Each row is where one point has got to under a steady rotation. How many steps took it there?
The counts run from 0 to 948.
[  3  12  -7 -13  -6  -2  -6   3   2  10   0  -8  11  -4 -18   5  -9   4
  10   8  -3   9 -20   4  15  18   8   1  14   7   6 -22 -11 -10   9  -7
  -8 -17  -6  -8   4   2] | 602
[ -7   7   7 -11 -16  -6  -9  -3   3   7  12  -3   6 -11   3  14 -10  13
   2  -9  -9   2 -14   6  13   8  15   9   2   4   9 -24  -7   2   6  -1
  -5  -8  -6  12  14 -10] | 376
[ -2   5   0   1 -11   1   4   9  10  11  -2 -11   9 -13  -9   2 -17  -6
  11   7  13  10  -8 -12  18  14 -13   1  11  13  10 -11 -14  -8   8  -2
  -3 -10  -9 -12  -6  -1] | 269
[ -6  10   7 -17 -13 -10 -11  -4   5   7   0  -3   3  -5   3   5   2  -2
  -4 -18   1  12   5  -6   8  -1  -2  16   8  10  17 -31 -11   3  -7  -5
  -9  -8   8   1  -1 -14] | 544
[ -4 -11   5 -11 -10   4 -16   1  -3  12  -3   9   4   5 -13  16  -4 -17
  21  -9   2  10   6   2   9   1   5   6  10   7  -5 -22  -6   3  -6  -8
  -7  -3  -3  -8  11 -16] | 551
[ -5 -13  13 -10 -19   3  -3   6   2  17  -6  17   9  -8  -8  10 -10  -4
  12 -10   7   0  -2 -15   6   0  -3   0   9  -5 -14 -15  -5  -1  -7   2
   5   5 -13  -1  18  -2] | 883
[ -2  -8  13  -2 -23   7  23  -2  -8   9 -13  -3  -3  -1 -13   1 -22   2
  10 -12  15  -2 -12  -3  14   2   0 -12   8   3   3  -8  -4  -5  -1 -11
   8   1  -1   9  -3  -2] | 639
[ -2  -3   5 -13 -19   0  15   1  10   6 -17 -19  -2  -6 -16   2  -7 -13
  13   0   6   9 -14  -7  22   2  -4   2   6   1  12  -6   3 -11  -3 -11
  -5 -10   2 -10 -15  -8] | 644
[ 10   9   3 -16 -19  -8  -5   3   7   3  -1   5   8  -9 -12   6   1   5
  13  -9   9  11   5 -17   9   6 -12 -11   6   4  22 -17 -13  -5   7  -9
  -3  -6   8  -2   2  -8] | 58
[ -4  -5  -8 -20 -18 -12  -3 -11   2   5 -19   5  10  -4 -20  -2   5   9
  -5  -5  -6  -3  -8 -17   3  -4   1 -13   9   2   7 -17 -12  -5   2  -3
 -10  -9 -13  -3   4 -11] | 231
[-18  -5  16 -15  -9   5   7  -7   7   8 -11   2 -17 -23  -7   5  -5  -6
  19  -1   3   0 -10 -13   9   7  -5   0  16   7   8  -6   5  -9   4  -4
  10 -12   8  -3   6   3] | 662
[-16 -17   8  -5  -8 -10   4   1  -1   3   3  -6   5  -1   3  -4 -11  12
  -4   6  16  14   6   0  14   9  -6  14  16   4   9 -26  -8 -12  -7  -2
  -2 -13   8   9  -5   0] | 317
[-11   6 -10   3 -10  -3   7  -5   0  19  10  10  11  -6 -16   6 -18   6
   8 -17 -15   3  -3 -11   3 -10   0  -3   9  14   0 -12 -13 -13  -3  -5
  -1 -11 -10  10   4 -12] | 244
[ -8   7   5 -17 -11 -15  -9  14  -3  13  -3   7  -4  -6   6   2 -11  -4
   9   6  22  24  -3  -3  -2   4   1   5  25  -3   7 -15  -8  -2 -11   3
   1  -8  -2   4   3   1] | 300
[  4   4   1   6 -13   2   7  -4 -12   7 -13   2   4   3 -14  -3 -15  -7
  -1 -13   1  -2  -3  -8  17   1   2   5  21  10   1 -26 -20  14  -1 -11
   6   3  -6 -12  -5  -6] | 593
[-11   4  -5  -9 -15  -3   1   2  -8  -2  -2  -2 -12 -19   0   3 -11   1
   5  -8 -11   1 -13   7   8  -4  15   0   7   8  17 -26  -7  13  13  -3
  -7  -7  -6  -6  -8 -18] | 586
[ -7 -18  18  -8 -17   6  13 -12  11  11  -3  -3   4 -24  -4   8 -10   2
   8  -9  -6  -4  -4 -20  21  -3  -7   7  -1   4   5  -8   6   0   3  -6
  -1  -5  -8   1   6  -4] | 871
[-12   5   2  -1 -12  -3 -11  -2   7  10  -9  -4  16  -4  -3  11 -20  12
  -8   0   9   9  -2 -20   1   3  -5   6   4  10   0 -14 -23  -6   7   5
 -11  -1 -11   6  -1 -13] | 727
[ -6 -25   0   4   4  -3   5  -3  -5   5   2   3   5 -15   0  -1 -15   6
  -2   9   0  12   5  -1  19   0  -2   8  26   4  -1 -21   2   1   3 -16
  -3 -13 -14   0  -3  -6] | 114
[-11  -5  11 -20  -9 -13  -1   2  11   1  -8 -11   1  -6 -13   8   1   2
   2  -1  -8  18  -2 -10   6  -7   7  15   2 -10   4 -18  -1 -15  -5  -5
 -11 -12   5  -3  -4 -18] | 191
[ -2  -8  -1  -9 -15   2   2  10  -2   6 -14  -3  -7 -11 -16  -5  -7 -13
  18  -5  16  -3  -9  -6  19   3  -2 -16  12  -2  -5 -12  -6  -2   6  -9
   5  -3  -9 -16   6  -9] | 431
[-14   6   6  -5  -1  -3  -2   2  -5   8  -6   3 -19 -17  -8  -8 -17  -5
  20   8  13   7  -9  -5   7   7   0   2  19   4  -7 -13  -9  -2  12  -7
  -1 -11   4  -5  12 -11] | 784
[ -3  -8  20  -9 -16   0  13   1  -7   0  -6   0  -1 -12  -4   7 -15   6
  12   3  -6  10  -3 -17  10   3  12   4  23 -16  11 -10  -6   3   1  -6
  14   2  -4   0   1   9] | 843
[-14  -7  11  -8 -15 -21 -12   8  10   4   8   0   2  -6   5  15 -10   7
   0   3   7  20   0   0   9  -1   0  12   5  -8   9 -15  -1  -8   0   5
  -9  -4  -2  14   7 -20] | 526
[ -6 -18   1 -11  -8 -10   1  -9  -7  -2 -14   1   6  -4 -12  -5  -5  15
  -8  -3  -2  12   5  -9   0 -11   5   5   6  -2  -4 -27  -6   2   3  -8
 -21  -8  -4  -3   0 -22] | 566
[ -3  -6   7 -12 -11 -11  10   8  11  12   1  -9   8  -9  -3   9  -7  13
  -4   0   5  12 -12   6  16   4   1   3   3  -1  12 -19   7 -24  -8  -8
  -1 -15   3   8 -11  -7] | 648
[  5 -11  17  -2 -19   3   1  -4  -7   5 -16   6   6 -12  -8  14 -14   4
   1 -13  -1  -4  -6  -8  18  -9   6  -2   5  -5   0 -18   0  15   8 -13
   0  11 -12  -3   2 -17] | 385
[ -7  16   0 -16  -3 -15  -3  -4  -6   6  -4   0 -20 -11  -5 -12 -12   9
   3  -3  12  12 -11  -7   2   1   4   0  20   3  -2 -15  -9  -4   8  -8
  -4 -18   7   5   9 -12] | 786
[  7   3   0 -12  -4  -1  -3   4   0   9   3 -11  12  -6 -13   4 -10  10
   9   7  -1  10 -13  -1  17  17   9   2  17   0  -1 -22 -11  -7  10 -11
  -7 -17 -15  -7   6   3] | 601
[ -2  -7  -3  -3   7  -5  -2  -6  -4   9  12   7   8  -8  -7   4  -9   1
  11  11  -8  19   2   4  16   7  -1   9  29  10   9 -20   0  -5   1 -17
  -1 -19  -3   3   0  -2] | 116
[ -3  -6  -2 -16 -13 -10  -5   5   2   1  -2   4  -3 -27   8  -6  -1   8
  -5 -11   2   4   7  -8   7  -7  -5  -5  12   5  19 -26  -3   7  -1  -8
  -7 -12 -14  -3  -3 -12] | 919
[ -8 -19  -2  -9  -6  -8   1  -5  -5  -1  -7   5   8  -4 -11   3  -3  12
   2  -4 -10  15   6  -2   0 -12   6   5   4  -1   1 -27  -4   0   4 -10
 -21 -11  -2   1  -2 -21] | 567
[-12  -4   3  -7 -20   1  -8  -9  -5   7 -18  18   5   0  -6   8  -6 -11
   1  -6  -3  -5   1 -15   2  -1  -4   0  15  16  17 -21 -15  15  -4   7
   4   7  -6  -6   2  -5] | 714
[-13 -20  -8   3 -11   5   0  10 -15   9   0   5   3   3  -8   1 -22 -10
  18  -4  15   6   6   6   8   2   2  -3  14  10  -7 -20 -14   0  -4  -3
  -4  -3 -16  -3   2  -7] | 95
[ -8  -5   7 -20 -17 -12   5  -9  -7   7 -17   5  -3  -2  -4   6  -9   3
 -10  -6  -9   5 -15  -5   3 -12  18   2  19 -12   3 -10  -3   6 -12   0
   5  -1 -16   9   2  -6] | 838
[  0  -1   5  -7  -5 -10   3   1  -3  15 -10   6  11   3 -10 -11  -8   6
  -6   3  16  12  -3  -6   5   7  -8  13  15  11  -9 -30  -9  -4  -5  -5
 -16 -13   6  -6   2  -6] | 774
[  4  16   2  -8 -10  -4   0  -3   6  14  -5  -1  17   1 -16  15  -8  12
  -2 -14  -4   8 -11  -9   7  -1   5   3  -4   8   4 -21 -11 -13   4 -11
 -12  -8   5   3  -5 -17] | 394
[  3  12  13 -12 -17  -4   8  -5  -1   2  -5  -5   2   2 -13  10  -9   1
  17   0 -11  19  -5 -15   6   3  10   3  20 -11  24 -10 -10  -4   0  -9
  11  -4   8   3  -4   3] | 845
[ -5  -6   1 -14 -24 -15   6   0   7   4 -13   2  11   2 -14  -8   0   7
   0  -9   8  10   4 -22   0  -2 -10  -1   3  -1   6 -20 -17  -6  -8   6
 -13  -5   2  -4   3  -6] | 896
[ -4  -5 -11 -20 -12  -5   2 -12  -8   7  -4   5  -7 -16  -8  -7  -5   6
   9 -16   4   8   6 -14  -4 -16  -5 -11   9   9   5  -9  -6   4   0 -12
 -17 -13  -6   7   3 -15] | 81
[ -6 -16  -1  -4 -14 -11   3  15   8   8  14  10  10 -11 -12   1  -3  -2
  21  -1  -4  19  13  -5   8  -1  -3  -1   7  -4   7 -20   0 -15  -1  -1
  -8 -11   0  -2   9 -13] | 903
